Rows are one point carried round by a steady rotation, each followed by how many ticks it has turned.
The counts run from 0 to 245.
[ 96 106 160 116  81 131 111 132 135  94 141  82 133  81 149 140  93 159
 167 131 129 113 152  95 161 127 106 121 116 157 145 144 142 101 158  82
 113 143 122 169 123  81 135  83 117]
208
[119 145 152 115 135 117  77 138 139 157 149 118 146 115  95 148 150 180
 133 120 122  88 127  95 166 143 161 136 107  97 170 131  91 127 135 155
 178 137 137  85 108 108 151 159  80]
134
[ 75 140 176 146 134 108 107 139 114 131 155 107 148 135 118 129 152 173
 140  84 131 112 163 111 170 122 136 153  84 174 127 106 147  82 131 141
 113 105 148 129 125 126 167  98  79]
99
[105 108 132  97  97 136  77 147 152 138 146  69 130 103 161 133 112 104
 153 155 123  83 129  69 138 131 133 102 144 127 163 169 143 118 157  98
 126 167 149 127 105 101  93 105 123]
37
[ 82 133 183 128 113 154 122 124 121 114 121  89 108 111 150 142 153 159
 141  78 163 134 116 151 134 130 130  81 120 171 154 138 162  86 167 138
 148 137 114 147 118 104 178 114 117]
83
[102 128 163 115 131  90  77 167 129 143 164 118 168 136 119 104 150 142
 161 115 129  87 136  67 195 115 146 152  83 123 147 103 127 129 119 144
 118 122 158 115 138 118 151 159 102]
123
[ 94 108 189 159 126 113 129 120 119 132 142  88 148 121 167 112 139 145
 141  82 154 123 123 111 166 137 132 114 103 182 149 105 172 110 154 142
 119 138 125 151 114 138 188 109  87]
91
[ 73 150 163 153 138 130 110 123  98 143 151  94 107 131 131 153 153 161
 135 100 136 137 160 152 131 132 136 104 109 173 150 140 150  38 169 132
 135 118 137 106 129 121 159  98 113]
76
[108 154 186  87 125 103 102 113  99 145 142  90 130 109 149 145 125 145
 199 135 128 134 124 108 147 127 155  90  91 138 116 116 139  91 183 113
 149 136 145 115 158  86 131 142 120]
226
[126 131 158 124  80 119  95 129 150 118 143  54 140 149 127 150 120 142
 165 153 130 117 123  92 128 139 131  92 103  75 149 144 140 113 151  90
 176 164 144 126 152  93 106 140 109]
25
[112 134 167 166  94 106 110 119 108 105 151  93 132 124 128 151 105 162
 174 130 137 136 170 132 140 147  95 109  88 128 161 139 133  71 159  81
 138 143 122 153 167  87 140 101 118]
200
[ 90 132 143 123 134 159  78 155 135 162 137  67 131 109 105 139 128 139
 116 160 131  89  96 127 109 138 131 108 151 110 208 170 108 110 106 139
 165 163 142 122  98 130 127 130 116]
161
[ 95 103 143 166 101 137  87 143 105 104 169  83 126 137 113 128 129 125
 135 149 153 109 138 140 136 140  94 112 142 111 219 156 131  69 129  97
 148 138 135 164 155 128 129 133 142]
176
[ 93 102 141 161 114 143 116 132 144 140 153 107  93  97 175 140 116 122
 140 105 139 117 166 111 160 133 127  99 145 176 190 161 159  80 172 114
 113 145 141 119 106 115 147  93 136]
63
[103 141 139 133 116 130  86 125 110 137 152 102  94 120 141 156 144 125
 158 130 136 128 155 130 128 139 135  79 132 129 174 167 142  53 191 105
 156 138 139  91 148  91 118 131 145]
53
[112 111 162 121  73 139 101 155 159  82 171  80 148 134 102 154 101 163
 134 117 135  93 135 102 168 120 121 136 119 103 179 127 120 121 107  90
 140 132 146 183 140 113 123 121 102]
5
[148 109 139 129  87 105  93 147 166 124 168  74 146 111 156 147  91 122
 147 146 120  93 142  69 157 147 138 101 124 124 170 155 124 107 180  97
 139 155 129 113 117 108 110 128  98]
34
[ 75 141 166 124 116 125 119  92 115 149 130  99 107 116 126 163 124 181
 185 129 109 130 173 103 151 130 134 117  89 131 119 128 152  92 152  96
 143 145 165 106 139  75 121  85 116]
221
[ 88 158 166 155 141 116 115 134 111 144 148  97 115 130 134 157 138 162
 141  92 134 143 153 152 128 133 136  98 102 183 149 138 146  40 171 133
 133 115 136 103 132 120 165 103 105]
77
[ 83 124 153 100 108 133  93 164 172 120 136  93 142 124  90 126 144 185
 134 118 118  90 120  76 180 106 145 147 100 112 142 129 125 123 109 150
 139 116 162 107 101 100 147 153 102]
128
[103 130 118 150 119 119  86 141 147 173 156 101 118 118 147 154 104 129
 151 143 108 100 186  80 140 140 136 115 117 136 169 167 133  91 153  99
 121 160 162  83 114 108  98  84 112]
42
[ 98 137 135 168 126 157  97 145 154 162 133  96 116 120  97 163 116 160
 118 135 136 104 140 138 120 139 119 110 134 102 224 172 105 110 100 125
 162 169 148 116 111 117 139 108 118]
164
[ 66 115 159 117 129 150 125 111 144 165 155 103  90 118 143 155 136 156
 145 105 112 111 161  94 185 111 174 124 124 153 148 120 164 106 139 130
 129 129 191  96 108 121 127 105 117]
243
[106 105 143 174  94 129  97 137 108  98 176  84 128 131 112 131 119 133
 126 148 143 111 148 138 143 140  99 118 142 117 216 154 123  61 138  98
 152 136 130 157 147 133 136 130 125]
177
[124 124 136 106  84 117  65 149 128 111 169 103 127 124 132 146 129 112
 170 135 136  91 156  90 156 132 128 107 126  91 175 157 130  99 165  77
 146 151 135 133 158  92  91 129 135]
30
[110 117 173  96 133 122 112 135 149 159 159  98 126  91 182 144  98 124
 166 115 125 108 126  72 185 116 173 107 115 174 144 117 153 125 159 130
 109 143 163 120 111 116 144 125 112]
238
[ 81 151 177 133 139  97  98 155 113 139 151 106 161 133 118 131 148 170
 142  87 134 110 149 116 165 117 136 148  75 177 120 106 137  88 127 143
 103 105 140 127 126 122 168 106  80]
100
[107 165 180  92 136  98  93 125 100 154 146 103 128 113 146 152 118 145
 202 133 125 133 141 107 149 124 148  95  81 145 119 122 138  88 174 107
 134 143 148 112 163  86 124 128 127]
225
[ 87  99 140 155 104 154 123 124 143 128 145  90  88  93 170 136 125 126
 137 111 142 120 155 116 155 137 129  89 152 166 187 160 163  80 181 115
 126 145 135 117 104 112 146 101 137]
62
[103 124 161 129 129  94  88 162 141 138 164 129 161 137 121 111 147 149
 158 101 132  96 154  72 205 112 138 154  79 120 153 104 133 133 116 138
 116 123 162 118 137 115 157 146 104]
122
[ 87  96 147 137 103 153 113 121 135 126 139  84  87  96 173 131 131 118
 141 118 147 117 133 114 146 135 134  77 157 160 183 165 166  82 187 118
 139 150 133 124 104 108 143 111 140]
61
[101 138 170 170 124 108 106 108 108 155 131  58 152 121 131 149 102 156
 146 158 128 123 142 132  97 162 104 111 105 135 158 146 124  89 141 100
 148 169 127 144 131 118 138  78  77]
192
[ 84 159 180 102 114 138 100 156 141 118 117 122 140 115 108 151 158 194
 150  63 146 109 135 122 159 114 135 128  81 139 131 130 133 120 123 142
 139 126 125 137 118  78 173 105 102]
107
[123 134 190 111 105 115  87 154 120 110 170  71 171 148 116 138 116 128
 154 136 151  99  99 116 148 124 127 116 103 101 175 110 127 123 109 105
 146 149 144 186 170 134 128 153 104]
1
[102 100 166 117  77 128 115 119 133  86 139  66 135  89 147 134  96 160
 163 140 131 117 138 101 151 133 106 109 116 151 141 139 146  93 166  90
 128 140 121 168 125  82 136  92 115]
207
